In the rows, 128 means zero.
One turn moves each row of this set onto another row. After a few examples, where does it send each row asked below?
Fike: [137 156 130 124 145 116 111 110 129 167 104 132 107 146 119]
kozik: [145 138 134 129 157  87 116 112 139 161 126 108 123 133 111]
nemon: [146 150 135 139 150  93 131 108 140 182 115 133 133 138 114]
pali: [141 152 102 135 144  96 108 111 137 147 107 121 132 155 115]
Turu: [136 144 132 126 138  74 119 124 131 146 116 125 111 149  97]
rizus: [147 150 139 115 130  89 116 129 137 161 117 119 120 144  97]
nata: [144 155 113 121 129 109 117 119 143 153 109 136 139 151 102]
befu: [131 151 128 140 140  99 102 122 130 166 124 115 113 137 100]
vug: [143 157 135 138 138  91 140 116 139 153 132 136 118 127 113]
Fud: [138 152 109 138 133  99 131 122 139 154 112 113 119 130 132]
Savo: [146 155 115 134 154 101 108 119 144 138 114 125 111 158 108]
vibu: [122 158 131 132 127 104 123 136 141 152 109 115 133 143 120]
pato: [154 141 137 142 140 111 129 103 153 149 106 118 126 128 116]
govep: [160 148 113 126 144  92 117 114 152 165 110 118 120 132 119]
ter: [142 143 119 135 136 102 120 100 138 144 113 107 132 140  96]
nirek: [139 157 116 154 140  85 125 124 147 141 125 130 117 144 103]
Gab: [144 148 129 138 138  95 132  98 132 170 110 146 128 149 123]
vem: [130 142 125 148 143  78 124 111 139 146 120 120 104 148 107]
disi: [135 150 129 153 148 112 118 133 135 165 108 118 113 135 123]
Biv: [143 141 132 115 148  86 136 126 145 150 104 110 127 143 112]
veden: [141 161 137 129 153 111 131 115 131 167 125 133 136 137 119]
Mota: [140 146 151 139 143 102 111 140 142 152 112 117 122 150 111]
vab: [135 158 111 128 139  91 115 124 153 151  95 129 132 152 119]
vuge: [147 145 135 151 138  97 126 118 134 142 119 136 125 122 125]
goki: [142 146 138 121 153  83 137 119 145 167 104 132 132 136 113]
bisub: [132 147 130 128 148 103 112  95 128 157 106 141 121 152 115]
suk: [137 145 113 147 144  96 119 106 127 147 102 137 124 161 117]
Lebir: [145 153 124 132 134  95 128 135 160 159  94 126 127 136 112]
nir: [139 139 128 146 141  81 121  98 141 144 114 140 114 151 116]
Gule: [143 150 144 129 136 114 123 123 149 164 107 143 109 149 106]
rukov: [132 153 138 145 129  93 125 133 138 144 116 132 132 138 130]
gogin: [134 139 136 135 139 105 133 124 139 126 116 128 126 143 120]
zavi: [152 146 134 146 141 111 122 109 138 173 107 117 126 144  92]
Kerol: [141 154 145 127 144 107 109 131 128 163 107 132 117 155 117]
lig: [149 137 139 143 152  94 138 124 152 159 113 132 138 150 106]
luf: [136 141 135 156 133 104 135 111 135 152 115 106 115 148 110]
pomis: [143 154 123 136 122 117 121 103 146 158 105 115 111 146 113]
gek: [122 146 125 126 133  91 132 116 140 151 121 121 118 164 100]
gomiv: [139 160 121 124 163 112 126 114 140 165 107 125 117 158 117]
torag: [139 144 134 152 140  95 123 107 126 151 113 150 126 136 112]

nirek moves to Savo
Biv moves to vibu
Where do these go?
torag moves to nir
gek moves to nata
vab moves to Kerol
ter moves to pomis
vem moves to pali
befu moves to govep

One turn moves each row of this set onto another row. After a few examples, where does it send each row asked below?
Fenu: [135 120 120 117 134 130 144 123 123 152 134 149]
tuvu: [121 125 125 117 132 124 128 117 112 131 144 121]
miri: [125 118 127 122 130 119 134 117 120 131 138 115]
Dif: [106 132 145 151 130 116 134 117 117 142 141 141]
Kug: [120 133 104 136 119 124 150 119 123 144 139 145]
Pab: [136 121 125 109 129 122 138 119 123 153 134 141]
dese: [113 122 111 136 147 115 144 114 116 129 136 131]
Pak: [119 128 105 130 115 123 146 111 119 153 139 150]
modug: [132 136 134 143 131 105 141  99 120 124 152 140]
Viga: [134 133 134 150 129 118 149  96 123 138 147 155]
Las: [115 130 115 133 149 110 134 112 119 133 138 125]
kasis: [130 135 144 144 135 101 130 110 117 142 149 156]
nuze: [142 130 141 134 121 125 140 104 117 141 155 156]
suma: [130 125 120 126 133 137 140 116 124 161 136 150]
solas: [131 126 148 152 134 112 134 111 122 143 149 154]
lofiv: [136 117 125 115 134 134 138 116 122 155 139 142]
sosom: [128 121 126 117 129 126 135 127 115 130 141 123]
nafil: [124 138 149 146 121 115 130 112 112 138 149 154]
zodi: [113 132 133 147 128 105 131 120 116 155 149 156]
Mokod: [138 132 143 127 135 113 133 104 110 129 153 146]
gopid: [108 119 111 140 138 118 145 105 116 136 137 132]
konef: [130 141 149 147 122 108 136 111 124 137 145 148]
pok: [121 141 147 133 125 107 131 124 125 153 137 150]
Gotez: [123 134 108 134 118 128 149 110 130 152 137 142]
vizuz: [124 124 149 145 133 106 128 125 130 149 146 135]
Zifo: [127 127 128 114 129 127 124 124 112 142 145 127]
mib: [112 129 105 135 142 111 141 106 120 136 139 133]
selob: [116 135 106 144 122 124 147 112 130 147 139 136]

lofiv moves to Gotez
selob moves to Las
Pab moves to Pak
Where do these go?
konef moves to kasis
sosom moves to Fenu
nuze moves to Viga
pok moves to zodi

